In the data rows, the value 128 means zero.
Each row of this table is followed by its label. One hidden rule gives the labels. It looks at one to three of the table's principal directions, none of them among the few with the most spread.
[153 134 143 121 153 159  76 159 143  95 153 134 116 107 143 115 173 142
  82 138 103 136 136 136 149 136 112  98 108 134 133 155] 0
[177 170  93 136 145 157 118 134 137 112  71 135 128 117 136  85 144 143
 110  46  87 144 101  85 184 143 198 108  75  96  73 178] 2
[141 133 126 115 159 147 119 144 138 126 106 125 135  90 153 113 148 124
 129 125 128 135 125 117 153 141 133 138  82 108 123 154] 7
[118 136 139 102 133 100  95 144  93 155 142 129 124 137 127 152 123  95
 128 171 154 112 176 124 125 125  79 143 149 147 156 131] 1
[149 127 131 135 114 121 112 138 134 127 133 132 112 124 110 112 143 134
 109 113 112 137 126 139 148 133 119 108 117 122 141 121] 2
[112 154 114 130 157 127 126 131 116 125 126 139 138 111 142 122 127 102
 138 135 137 122 115 128 139 121 165 140 133 125 105 132] 1
[120 140 121 139 136 143 134 128 144 123 126 126 125 126 137 109 143 142
 127 106 120 131 114 133 140 137 153 113 114 121 114 128] 3
[ 99 172 157 152 142 135 116 150 135 131 196 136 150 120 173 123 136  68
 140 152 151 127 123 121 130 111 158 148 154 138 114 111] 1
[115 148 122 132 127 112 132 123 115 141 129 133 131 139 128 131 117 106
 139 130 137 120 136 121 132 124 143 139 146 128 118 126] 6
[ 73 161 151 128 102  84 130 143 106 185 184 123 127 168 140 140 126  86
 151 164 177 120 160 140 120 131  95 143 162 153 154  74] 3
[101  88 151 118 129 144 130 128 150 118 159 112 126 127 142 150 141 148
 130 165 138 118 149 159  92 126  87 120 137 148 167 116] 7
[146 130 118 104 111  99 112 137  92 157 112 129 112 147 102 130 121 128
 119 129 137 133 144 122 139 135  85 125 118 135 147 121] 3
[120  96 141 122 110 113 162 106 122 157 111 120 130 138 111 145 102 146
 146 156 148 129 134 123 104 141  78 152 131 122 141 117] 0
[117 167 124 145 109 117 107 139 115 131 177 135 118 167 127 119 131 105
 118 112 128 122 132 136 135 109 150 101 164 154 128 102] 3
[140 141 124 144 100 128 143 107 129 129 119 128 130 167 119 133 108 134
 128  97 112 123 137 100 123 124 150 124 151 126 107 141] 7
[138 100 116 113 142 147 128 130 145  94 107 124 125 101 128 129 147 160
 117 122 109 137 113 150 124 133 133 117 100 124 132 138] 4
[ 72  94 163 129 153 149 183 114 167 138 133 110 162  90 175 148 126 129
 176 182 167 127 122 136  89 143 113 179 116 113 131 117] 6
[157 141 104 130  95 104 109 125 112 132 107 132 102 163  86 119 126 142
 105  78  99 127 140 124 151 129 136  93 134 131 130 130] 5
[141 124 101 163 153 214 167 121 196  41 124 125 151  93 171  85 156 175
 124  52  82 159  25 142 125 112 250  97  81 112  67 132] 3
[151 147 104 107  79  69  82 138  71 148 138 136  92 193  74 144 117 113
  99 111 120 117 175 136 138 111  96  94 168 163 163 110] 1
[128 135 104 129 132 133 122 120 126 105 112 127 130 136 125 136 121 128
 128  96 111 114 130 124 124 113 172 115 144 136 115 144] 7
[ 99 109 155 136 108 113 178 107 136 177 126 114 144 137 137 142 100 119
 172 155 166 125 140 113 104 141  92 170 132 114 140 107] 7
[133 153  92 135 127 151 144 117 134  96 109 128 136 150 140 120 125 143
 128  70 105 130 101 116 128 115 204 110 127 132  86 141] 1
[173 171 134 162 105 126 104 142 127 115 165 151 124 138 122  99 131  93
 101  97 102 144 109 109 163 110 166 116 140 119 105 126] 6
[134 118 127 155 133 166 142 111 154  83 143 134 132 128 130 119 128 157
 114 114 101 132  90 136 112 115 166 107 142 130 102 133] 0
[ 83 163 121 120 152 133 124 138 114 150 135 117 143 142 165 134 126 103
 154 128 159 108 143 113 123 125 149 136 139 147 117 130] 3
[101 110 151 117 132 132 153 123 137 150 138 116 138 125 154 143 127 128
 151 172 159 126 145 131 107 140  87 156 121 126 146 121] 1
[133 106 139 131 135 140 137 127 137 128 121 123 136 107 129 125 122 136
 134 134 133 135 109 122 119 130 115 137 113 121 128 127] 0
[115  96 119 126 136 127 159 102 138 126  86 121 132 112 114 139 114 154
 146 129 126 120 123 135 112 138 130 139 124 114 125 136] 6
[180  99 109 121  99 114 119 107 109 117  96 137  98 152  69 131 112 167
  96 112  94 129 137 130 131 126  97 100 135 126 141 144] 4
[141 165  89 113 118  96  83 126  74 134 114 137 108 179  98 144 108 102
 113 100 115  96 176 112 141 104 147 103 176 156 129 153] 7
[100 126 132 126 136 151 148 127 142 110 150 118 150 131 166 143 128 123
 147 136 142 126 118 131  98 114 151 140 136 143 121 120] 1
[175  95  97 113 129 128 127 110 121 126  35 123 112 115  81 122 116 179
 114  81  94 129 126 108 145 148 120 111  91 104 122 171] 4
[142 142 125 147 121 128  97 132 122 103 151 140 117 143 107 124 128 126
 100 110 103 123 122 131 132 110 151  97 163 145 118 129] 0
[116 124 126  99 134 112 130 138 114 155 105 120 127 122 130 135 135 135
 136 145 149 133 142 129 132 150  91 142 101 127 141 125] 3
[171 125 102 143 120 139 110 126 131  89 109 138 114 127  94 107 130 153
  97  71  82 137  95 131 144 114 170  87 124 126 110 139] 4
[104 135 168 141 108 130 145 128 150 127 208 134 132 146 161 138 143 106
 130 186 146 133 146 151 111 124 103 145 154 134 147  98] 7
[153  70 127 128 139 176 166 111 181  90  81 116 130  85 130 113 147 201
 122 107  97 152  86 140 121 152 128 119  64  95 121 147] 1
[129 118 137 135 109 104 142 107 121 146 117 133 124 140 101 141 107 129
 132 144 129 120 147 121 122 135 105 141 152 119 132 130] 6
[171  90 119 112 127 132 101 130 131  92 102 133 109 109  93 133 141 164
  91 123  91 134 131 145 131 131 106 103 114 126 144 151] 6
[169 119 128 120 113 106  79 143 108 115 133 140 104 128  86 132 133 127
  88 129 103 129 146 138 141 120  97 104 141 138 152 134] 1
[109 132 117 135 160 145 151 122 142 122 100 125 149  94 150 119 126 124
 154 114 134 128  97 121 130 131 175 146 108 111  99 137] 2
[162 142 106 128  97 122 116 124 112 114 136 136 111 169 110 124 123 127
 108  94 105 129 135 127 136 108 144 101 141 139 131 128] 7
[129 121 132 117 153 138 128 127 131 117 113 131 139 104 140 139 130 127
 129 151 128 126 133 120 125 134 125 148 121 119 118 154] 6
[147 198 111 150 121 143  82 163 134  78 205 151 117 150 152  96 170  90
  88  87  94 140 109 150 164  93 209  81 145 149 110 112] 7
[126 139 151 155 138 141 134 137 151 133 148 132 141  99 147 106 134 108
 136 130 133 138 104 119 142 131 144 141 116 110 114 121] 4
[174 161  64 139 133 179 119 124 148  34 106 143 114 147 124  93 163 188
  75  31  48 150  68 139 154 116 242  57 106 131  63 157] 3
[149 154 120 133 101  98  73 137  85 106 191 153 104 175  94 141 118  91
  89 140 112 113 152 147 126  83 129  95 203 170 145 113] 0
[199  49 106 144  96 132 122 101 156  75  83 135  82 108  37 108 135 213
  76  78  51 141  97 176 136 129 117  62 110 107 155 132] 7
[154 142 100 150 126 146 112 126 139  86 110 134 122 131 109 108 133 149
 103  59  81 131  96 124 144 116 197  87 131 129  94 144] 4
[133 129 130 117 121  91 122 127 101 160 122 136 119 127 108 134 115 103
 134 156 145 123 151 130 139 132  92 148 133 121 149 121] 6
[124 166 122 116 100  72 100 132  72 178 143 138 108 184 100 141 108  90
 124 143 148 108 182 116 142 123  92 128 173 149 147 117] 4
[119 107 118 108 132 119 156 116 129 154  67 114 127 118 118 131 125 163
 144 123 136 131 133 122 129 162 103 141  92 109 129 137] 3
[121 133 119  86 104  67  81 136  63 158 150 134  97 181  90 169 117 104
 111 176 147 100 206 149 118 116  55 118 181 171 183 116] 4
[159 144 123 151 117 139 104 136 136  97 153 143 115 133 115 106 141 129
  96  98  94 137 107 135 147 113 160  95 136 130 117 127] 4
[158 143  97 127 140  98 114 123 104 147  56 140 118 103  87 109 115 121
 125  90 110 125 125 105 174 144 151 131 108  97 107 157] 6
[ 72 146 174  95 104  81  88 170  96 170 237 120 125 170 160 174 143  59
 136 220 192 112 208 161  97 111  41 148 181 186 204  71] 5
[ 99 109 156 123 136 132 165 113 144 152 127 118 146 117 155 146 121 125
 159 176 158 124 148 121 108 146  93 171 122 113 136 132] 7
[117 139 127 136 131 130 130 125 124 124 144 131 137 134 137 133 117 109
 137 131 135 120 124 125 119 113 148 134 150 136 119 124] 1
[133 145 127 130 153 126 106 138 126 132 111 134 130 101 130 119 135 111
 125 124 123 121 136 116 153 135 142 133 121 115 116 152] 6
[178 146 102 132 106 109 105 122 103 130 101 143 101 153  83 110 120 136
  98  87  96 129 134 113 163 127 134 100 129 119 120 146] 4
[164 153 123 138 139 143  87 154 130 110 142 139 118 112 130  97 152 116
  98 101 104 138 114 124 165 121 150 102 108 124 120 141] 4
[ 70 181 151 155 107  89 142 125 109 145 218 148 143 168 147 148 112  58
 149 182 165 118 138 142 107 103 150 159 213 154 117  75] 1
[115 108 138 139 137 160 179 106 169 102 140 129 144 108 161 128 136 142
 146 151 128 138 104 146 109 130 147 150 115 107 117 126] 7
[135 138 126 142 104 110 115 125 106 147 141 129 119 160 103 125 105 115
 126 110 130 119 131 117 127 111 125 113 159 144 134 113] 3
[133 144 119 122 149 128  95 154 124 109 140 136 128 101 138 119 149 100
 118 123 122 129 122 143 147 115 155 120 120 133 131 129] 7
[194 116  89  94 108 109 107 129 106 109  73 138  96 137  81 123 140 164
  87  94  86 145 137 135 158 139 112 101  92 117 138 152] 2
[ 98 151 118 117 125 108  97 131  92 117 171 134 123 172 124 162 118 101
 120 152 137  99 163 144 102  97 133 114 200 178 138 118] 1
[ 88  96 135  99 131 118 177 107 119 173 104 106 145 133 149 159 102 127
 180 172 179 115 154 123  92 139  78 176 119 126 154 120] 7
[139 145 129 148 148 146 133 127 142  96 129 145 145  98 139 116 132 121
 119 125 111 142  89 117 137 125 176 141 128 112  83 142] 0
[138 142 131 124  88  51 139 109  71 200 110 143 117 161  78 142  80  87
 146 157 157 120 165 103 140 135  75 167 161 115 142 112] 1
[174 148  88 138 119 124  94 132 111  96 115 145 108 137  93 106 128 127
  96  68  85 129 108 130 157 104 181  86 135 132 113 138] 6
[123 132 137 130 104 122 136 138 129 139 157 121 134 144 141 128 126 111
 139 124 143 138 123 131 119 117 124 133 127 138 142  97] 5
Here are more rows. What is the label of each one?
[165 117 115 116 125 121 104 136 111 124 105 130 118 121 104 125 123 130
 113 110 115 132 127 122 139 122 117 117 114 128 138 139]: 4
[120 119 136 139  84 105 192  98 138 172 111 122 127 156 117 124 109 145
 156 126 144 142 126 122 125 153 104 153 114 101 130 100]: 5
[210  90 118 137 105 135 138 114 142 133  50 129 106 106  72  89 123 189
 101  69  84 160  93 103 166 159 104 107  60  79 121 153]: 3
[122  94 141 123 142 143 155 119 153 114 114 124 140  93 138 136 134 148
 137 155 130 138 114 139 112 142 114 150 106 111 129 132]: 1
[131 173  98 141 120 113 124 121 106 108 141 149 128 156 121 126 117 100
 122 104 113 122 118 127 138 103 194 121 167 138  96 126]: 6
[125 156 135 148 130 141 112 143 142 100 175 137 137 126 151 121 143  99
 119 120 118 131 116 135 132 107 174 120 147 138 115 120]: 7
[103 116 171 113 159 126 108 147 123 146 164 128 140  93 155 148 134  95
 136 211 166 119 156 133 114 132  67 164 137 135 156 128]: 0
[149  91 132 148 119 166 148 116 167  96 121 117 135 115 130 119 126 160
 128  92 104 138  95 128 112 118 150 112 110 119 125 131]: 7
[ 83 134 149 123 118  91 176 113 114 200 115 118 146 138 140 145 100 101
 180 168 183 123 153 106 118 152  89 188 131 112 132 108]: 1
[149 131 103 117 132 110  82 134 102 114 111 138 102 133  88 129 133 136
  96 114 102 115 145 141 145 122 128  93 144 141 137 144]: 1
[104  87 137 119 117 146 182 114 153 130 133 109 140 128 151 136 127 157
 157 145 151 142 107 150  90 132 106 144 102 127 146  97]: 3
[ 89 136 127 133 134 157 182 115 149 147 119 104 160 138 182 128 114 125
 180 107 159 126 111 103 106 128 164 155 109 124 108 122]: 5
[115 112 118 143 132 125 180  93 137 133  86 127 146 113 122 131  97 132
 163 119 133 124 103 117 115 131 161 158 130 102 102 132]: 6
[128 144 142 142 168 111 146 137 133 173  70 136 154  47 133  98 121  97
 158 132 150 147  91  89 173 168 140 187  74  68  87 141]: 0
[ 38  94 150 112 155 131 182 109 128 171 140 100 162 120 175 167  98 109
 204 201 206 100 143 138  65 124  91 184 146 144 155  99]: 4
[122 119 138 129 110 113 152 101 123 166 104 119 130 154 120 146  99 127
 150 135 141 110 168  99 119 139  98 150 144 117 136 144]: 7
[143 160 110 141 131 125 116 122 113 121 116 140 131 140 122 123 112 106
 124  99 113 117 129 101 144 114 174 125 150 126  98 151]: 6
[128  91 132 123 138 147 155 111 151 128  85 115 132 107 126 131 126 170
 137 127 124 131 121 122 117 151 110 135  99 109 126 146]: 4
[101 121 141 128 128 111 125 123 116 141 153 129 126 136 123 146 118 113
 136 168 147 112 147 142 109 121 102 136 163 143 147 112]: 1
[133 119 118 143 116 122 142 121 143 108 114 133 127 117 106 120 130 147
 122 101 107 141  95 143 130 131 159 119 125 119 112 114]: 4
[ 89 122 140 121 153 143 165 122 139 164 102 107 155 110 167 134 117 125
 175 142 168 122 128 103 114 147 120 167 102 116 120 134]: 3
[108 148 146 103 115  90 115 143 107 163 153 130 123 148 138 151 138  95
 132 176 156 122 186 133 132 141  79 151 142 137 157 118]: 7
[138 113 154 117  91 117  86 153 122 116 204 127 107 161 120 146 146 122
  96 159 127 130 160 163 108 106  69  99 158 169 186  94]: 1
[120 123 117 127 164 155 118 129 143  97 115 128 131 100 138 124 143 146
 121 123 113 121 116 139 129 129 156 114 121 129 114 150]: 1
[160 170 102 141 107 119 105 134 112 115 134 144 111 159 108 106 133 121
 100  79  98 134 120 121 159 116 170  96 139 132 107 130]: 1
[146 156 108 137 122 124 109 137 126 106 125 139 118 134 115 112 142 129
 104  88  99 136 114 131 152 125 172 102 128 129 108 130]: 1
[102 119 127 126 139 133 140 123 131 126 131 121 137 123 139 137 122 127
 145 138 141 121 122 137 109 122 135 135 136 136 130 119]: 4
[204 146  80 136 107 112  89 121  94 105  81 151  94 152  57 103 116 151
  77  55  68 133 113 111 171 118 161  77 132 122 102 158]: 0
[117 127 116 103 141 101 115 131  99 156  92 126 117 126 108 137 125 134
 129 142 141 117 152 128 136 146  96 131 123 131 138 137]: 0
[150 116 141 114 112 100  96 147 107 137 157 137 110 126 105 132 133 109
 109 161 134 134 145 150 134 120  74 125 133 137 169 107]: 4
[159 160 107 151  96 110  79 139 107  83 185 157  97 167  84 114 138 119
  74 100  85 132 111 162 142  91 167  68 182 160 125 101]: 0
[ 81 122 142 122 138 127 117 141 127 118 174 122 133 131 142 149 138 124
 131 165 149 120 130 161  95 117 117 123 159 164 143  97]: 0
[113 139 138 146 125 126 133 135 136 119 168 133 141 121 144 127 127  96
 139 135 137 132 109 140 120 109 156 139 146 133 125 101]: 6
A new table starts here. A hidden rule labels the rows of this table. It goes by one to three of the table's principal directions, not those with the most spread.
[133 140 140 140 175 157 102 125 159 117 164 141 105  84 147 121 106  78
 125 127  94 142 143 143  74 131 159 130 133 156 127 103] Q
[122  74 102 162 146 112 144 134 199 135 128 131 119  91 173 138 161  76
 126 100 101 156 121 173 104 100 152  78 167 154 125 136] H
[139  98 122 152 143 101 130 135 170 147 113 136 129 110 152  99 127 104
 142 143 124 131 107 138 106 122 107  94 106 137 138 141] H
[182 112  98 133  94  86 163 151 122 164 112 140 124 150 131  94 148 157
 135 139 175 100 118  93 164  92  46 111  66  97 137 161] E
[133 128 117 125 122 124 137 117 116 127 131 135 127 133 118 120 134 138
 121 124 140 131 127 119 138 122 125 133 119 127 121 126] N
[109 146 146 118 128 134 118 119 111 121 136 141 136 126 115 148 120 119
 115 115 117 131 132 129 112 138 154 152 150 141 136 104] N
[133 130 112 126 126 123 162 147 146 122 134 137 120 142 123 126 161 157
 121 142 142 137 126 122 139 130 122 131 123 106 122 152] H
[122 161 151 107 128 129 106 115  89 123 137 145 132 136 101 116 105 134
 124 141 137 121 117 110 117 139 126 157 111 127 140 108] V
[148 121 117 102  84 160 154 136 107 147  95  87 154 191 119 133 134 207
 135 126 146 113 148 110 185 150  87 139 116  98 106 163] N
[118  85 112 136 101 120 151 141 145 147  88 110 154 159 132 154 168 142
 127 109 133 133 130 143 161 135 124  97 172 113 118 161] Z
[126 159 130 135 121  84 131 108  85 123 145 176 125 112  96 129 113 106
 103 126 146 112 121  92 116 110 126 159 106 141 143  86] Z
[114 143 125 124 130 124 136 140 127 109 163 154 104 111 125 163 159 101
 104 106 124 138 133 137 117 100 162 139 169 128 137 113] E
[126 113 123 139 127  87 137 118 137 136 129 162 123 115 125 111 138 101
 121 133 140 130 101 124 111 108 122 119 117 139 138 125] K
[146  73  96 148 107 108 169 159 182 153 104 112 115 136 167 124 174 133
 145 125 143 122 125 139 158 105  99  82 133 107 120 187] M
[120 120 139 143 119 102 125 131 131 139 102 122 145 124 133 136 110 118
 139 135 122 111 121 127 124 133 115 120 123 137 143 124] H
[115 106 114 133 132 143 155 109 164 115 138 107  99 107 163 115 123 132
 144 123 119 133 133 139 134 125 154 131 123 148 103 145] K
[ 98 129 141 128 158 121 118 118 147 110 145 152 112 104 127 114 136 102
 127 138 123 152 105 143  95 139 172 130 144 138 133 125] Q
[133 152 122  78  90 115 167 120  99 111 169 155  77 149 116  99 147 169
 124 154 174 115  91  95 151  84 104 173  81 108 129 152] Z
[ 86 158 145 121 153 150 120 123 129  85 174 150 111 100 115 180 145  94
  97 105  97 157 142 153  92 130 210 158 196 150 129  91] H
[165 100 120 146 115 139 110 107 112 187  58  94 187 163 128  86  71 156
 150 125 133 102 149  98 154 177  63 105  79 125 110 132] Z
[131 122 120 125 119  94 147 144 131 125 134 155 116 138 114 120 169 133
 121 147 157 133 101 124 134 107 114 119 123 107 138 152] Q
[135 114 130 132 122 127 113 119 123 146 105 113 145 133 135 118 104 123
 139 127 122 119 123 129 130 131 106 113 116 136 129 124] N
[132 117 118 173 175  97 121 156 185 108 168 153  85  55 163 141 155  44
 126 127 106 144 126 163  82  80 158  88 149 146 147 118] Z
[131 114 106 108  95 115 160 140 129 108 169 140  86 128 136 163 190 116
 108 110 140 137 110 149 145  46 131 122 158 127 130 144] N
[147 142 134 110 138 176 131 137 142 120 151 109 106 132 142 115 118 152
 139 142 121 127 147 126 126 137 124 146 108 123 114 145] V
[132 113 124 137 113 129 131 118 129 145 106 109 148 131 140 137 108 128
 133 110 116 116 141 128 136 130 117 124 127 144 124 120] H
[107 164 148 105 131 144  94  86  82 111 142 126 129 125 111 121  70 123
 124 135 113 122 117 114 115 138 141 163 112 150 126  83] H
[103 114 133 121 133 131 133 150 163 109 145 125 101 117 149 153 167 107
 131 129 116 144 113 163 119 109 161 113 175 124 133 151] Z
[ 93 144 168 127 173 174  80 140 157  93 170 120 107  79 151 181 124  59
 125 108  67 152 147 185  67 127 209 130 206 162 142  97] V
[150 119 132 141 133 141  91 131 112 152  92  92 160 136 133 116  97 133
 151 123 125 114 146 128 145 149  99 101 114 120 129 127] Z
[105 101 122 156 116  70 129 141 145 116 148 151 106  75 153 190 169  39
 113  85 110 131 111 173 108  43 161  94 194 162 162 104] K
[137 116 107 115  90 110 150  97  95 146 100 121 138 164 116  91 111 173
 134 138 162 109 108  91 172 128  83 135  79 116 110 142] Q
[132 122 136 119 142 157 112 114 141 139 118 111 132 133 142  91  97 139
 148 141 120 131 124 129 119 157 122 126 106 132 117 137] V
[117 125 138 123 151 174 111 130 157 124 135 107 122 120 152 134 117 117
 136 120  97 141 144 150 110 152 158 125 156 135 116 130] Z
[139 127 128 157 157  97 127 145 165 117 162 157 100  72 150 131 139  70
 126 132 114 135 120 149  82  84 136 111 122 153 153 113] M
[136  89 115 160 131  87 135 170 177 139 128 145 122 101 156 163 184  69
 121 109 115 140 116 170 107  75 125  72 174 132 156 140] N
[105 153 145 117 133 131 111  86  93 118 127 130 134 122 112 105  77 136
 133 136 129 120 121 106 122 157 146 163 101 145 123  98] N
[105 151 117 133 137  75 151 131 126  86 194 210  88  96  95 171 189  66
  68 125 132 155  97 134  88  64 170 140 172 140 146  93] H
[151  87  99 145 104 114 145 125 133 161  87 105 152 144 143 116 132 146
 140 108 141 118 136 124 165 122  91  96 114 123 117 148] K
[107 153 133  99 100 109 159 112  90 106 148 159 113 148  90 132 149 160
 109 136 163 124 111 101 146 121 142 175 123 119 127 130] Q
[151 112 118 142 133 164 118 158 153 147 114  89 133 131 161 145 127 124
 142 109 108 120 166 142 143 134 114  98 148 114 118 144] M
[ 81 188 200 138 190 128  47 112 111  85 186 174 105  48 114 163  74  12
 112 132  76 132 127 148  25 130 212 162 171 184 168  42] M
[130 135 106  93  82 136 168  93  80 126 115 111 132 180 101 101 122 214
 128 138 169 115 121  86 192 138 100 166  82 108  96 148] H
[137 112 115 107  75 123 146 105  83 166  57  97 180 205 102  92 105 216
 144 142 166 103 115  85 195 171  63 133  80  96 109 157] N
[122 107 116 145 146 109 138 146 174 108 162 142  91  84 157 148 171  78
 124 116 114 150 116 169 104  75 158 100 161 145 139 133] H
[133 137 106 123 109 140 150 113  97 128 126 128 141 153 104 142 134 159
 105 105 141 127 154 103 162 138 129 148 133 119 104 118] Z
[151 141 133 106 123 161 136 141 127 143 115 107 139 160 128 101 115 189
 145 145 139 121 142 112 144 163  97 146  91 105 123 153] H
[137 162 152 105 127 177  99 119  79 132 105  92 162 164 101 116  83 188
 143 137 133 114 159 105 151 189 116 160 103 111 118 122] N
[139  90 111 131  76 108 153 186 131 145  83  83 157 169 138 188 198 167
 140 103 144 119 137 159 192  97  95  84 176  89 144 178] H
[134 134 127 158 145  87 124 146 141 121 155 172 110  88 127 152 147  61
 105 125 120 129 123 133  91  87 134 113 144 141 152 103] Z
[127 134 116 103  87 163 131  86  64 148  76  82 175 195 100 112  81 211
 134 120 146 106 149  84 197 185  98 155 101 109  88 128] Z
[110 119 116 114 124 122 160 128 155 118 153 156  98 127 135 127 166 122
 113 127 134 147 106 134 119 111 150 135 148 125 123 144] Z
[ 73 155 157 140 173 132  87 117 137  79 183 157 102  61 130 187 124  31
 101 104  74 155 129 171  59 109 225 139 209 175 146  64] K
[168 110 103 135 124 121 151 164 161 144 136 136 117 134 144 127 168 128
 122 130 134 134 127 136 129  93  89  99 120 111 132 155] H
[100 116 125 127 129 104 155 138 164 107 159 156  94  99 147 149 174  98
 117 117 123 148 105 157 106  90 169 128 165 143 142 135] H
[140 124 121 108 101 129 158 122 115 153  84 112 155 183 113  79 116 215
 148 157 164 114 119  90 170 176  80 145  69  95 114 167] H
[120 124 130 109 113 109 144 126 126 142 118 158 126 157 113  99 143 146
 123 149 156 127  95 106 130 142 112 137 115 106 131 152] M
[158 115 118 149 136 129 112 135 134 159  95 113 162 135 136 111 105 130
 137 127 120 123 138 125 129 144  87  98 104 125 129 124] M
[135 162 125 100 109 158 137 100  79 114 157 140 123 149  95 141 116 149
  96 115 133 124 148 100 139 124 132 177 123 136 107 100] V
[129  97  96 130 113  92 157 125 142 137 131 161 121 133 127 121 177 116
 108 114 147 147  97 134 133  91 121 105 140 124 128 141] N
Which label does each new row get?
[129 122 123 131 129 112 146 141 144 135 117 142 133 141 122 115 147 144
 127 146 141 132 116 121 129 142 116 123 120 110 130 148] N
[121 177 143 100 135 138 133 121  94 112 144 153 124 151  87 102 118 175
 119 160 154 128 124  89 130 168 132 179  96 103 125 126] Q
[158  81  95 131 120 124 147 151 165 165  89 112 146 166 146  91 160 162
 142 142 145 140 108 134 154 134  73  76 109  92 118 181] H
[137 122 138 127 154 148 105 141 154 117 136  96 103 109 157 100 116 125
 165 157 121 129 121 149 122 125 125 106 106 123 128 154] K
[116 135 153 124 151 163 110 126 145 134 119 126 148 134 126 124 108 130
 130 134 106 139 140 133  99 182 149 140 142 135 123 124] N
[131 120 131 126 119 101 128 149 143 120 148 127  92 101 159 132 141 100
 146 134 130 116 104 148 122  69 117 112 122 132 154 140] K
[133 118  96 127 134  89 143 120 136 119 164 178  92 112 125 105 169  96
 104 132 149 151  84 129 116  73 124 108 122 124 131 127] Q
[120 166 147 133 146 127  93 122  90 100 160 135 117  92 113 155 107  93
 120 117 117 123 144 132 111 109 158 146 139 146 144  81] V
[141  87 113 160 159 133 136 148 207 120 151 114  91  78 185 131 151  77
 144 125  98 145 132 175  99  89 143  82 143 153 124 149] H
[132 116 118 142 132  91 138 119 138 146 115 158 133 126 123  95 126 118
 125 143 143 127 104 110 116 132 107 117 100 127 132 130] Q
[132 163 155 122 149 169  91  97  90 128 117 112 156 138 101 103  59 151
 135 144 118 118 154 100 120 191 128 162  92 138 112  98] N
[117 156 131 115 131 120 139 116 102 118 135 161 135 148  86 115 134 155
 106 146 150 136 120  99 127 156 135 160 116 113 123 120] N
[128 178 146 128 128 140  81  87  40 108 143 124 145 115  85 154  69 111
 110 106 120 107 160 103 132 125 142 166 122 156 126  54] V
[159  91 113 142 115 110 142 162 160 161 105 123 128 141 151 116 159 127
 142 132 144 118 124 132 143 111  83  86 122 104 135 171] M
[105 137 142 119 134 133 114 116 116 115 132 132 129 128 115 135 124 121
 123 130 124 135 121 132 120 140 154 138 147 132 127 119] Q
[140  79  94 171 164 111 150 164 210 126 139 133 102  88 170 126 192  90
 134 119 122 160 131 171 116 101 148  66 157 124 125 163] Q
[156 126 115 131 138 112 128 132 138 153 133 173 132 138 117  97 136 110
 105 142 136 137 107 110 101 122  90 114 105 119 133 124] K
[116 115 127 137 131 116 137 157 166 107 159 128  91  90 162 169 167  84
 129 113 110 136 125 169 113  74 159 109 173 139 145 136] K
[129 112 129 143 139 115 127 131 152 143 107 129 137 125 138 105 119 124
 141 144 127 128 117 128 117 147 115 110 113 127 131 140] V
[125 145 136 116 128 181 110 125  95 120 122 109 160 164  93 168 132 150
 104 109 114 139 169 128 144 167 150 142 175 117 104 114] Q
[ 94 160 150 123 162 140 107  96 120 103 158 167 123 108 102 131 106  93
 100 134 105 150 121 124  77 155 181 161 148 154 124  83] N
[131  97 118 117  96 153 117 102  98 163  61  77 180 185 122 109 101 181
 147 116 138 117 134 116 183 172  95 111 121 112 100 147] Z
[147 120 132 129 153 143 115 125 148 145 117 128 135 129 135  75 110 141
 147 148 133 136 123 124 112 160 111 119  90 124 124 143] N
[125  99 133 138 123 152 128 164 174 126 123  74 112 107 185 168 140 111
 160 106  98 120 152 174 137 106 144 100 170 135 134 156] Z
[132 110 125 117 111 154 132 141 135 140 109  92 128 151 146 128 135 155
 148 122 133 119 140 132 160 138 118 117 137 107 116 163] M
[136 145 133 124 110 149 105 100  63 128 105  90 156 148 101 133  84 160
 135 118 136 103 160 104 170 149 116 145 110 129 109 108] Z
[166  89 114 130 100 127 125 154 142 171  76  71 145 155 168  98 115 164
 176 136 139 101 123 132 172 120  53  81  87 102 133 176] K
[130 106 126 136 110 139 116 125 119 146  80  74 161 148 140 135 103 151
 153 120 120 112 142 134 164 147 107 106 128 125 118 139] N
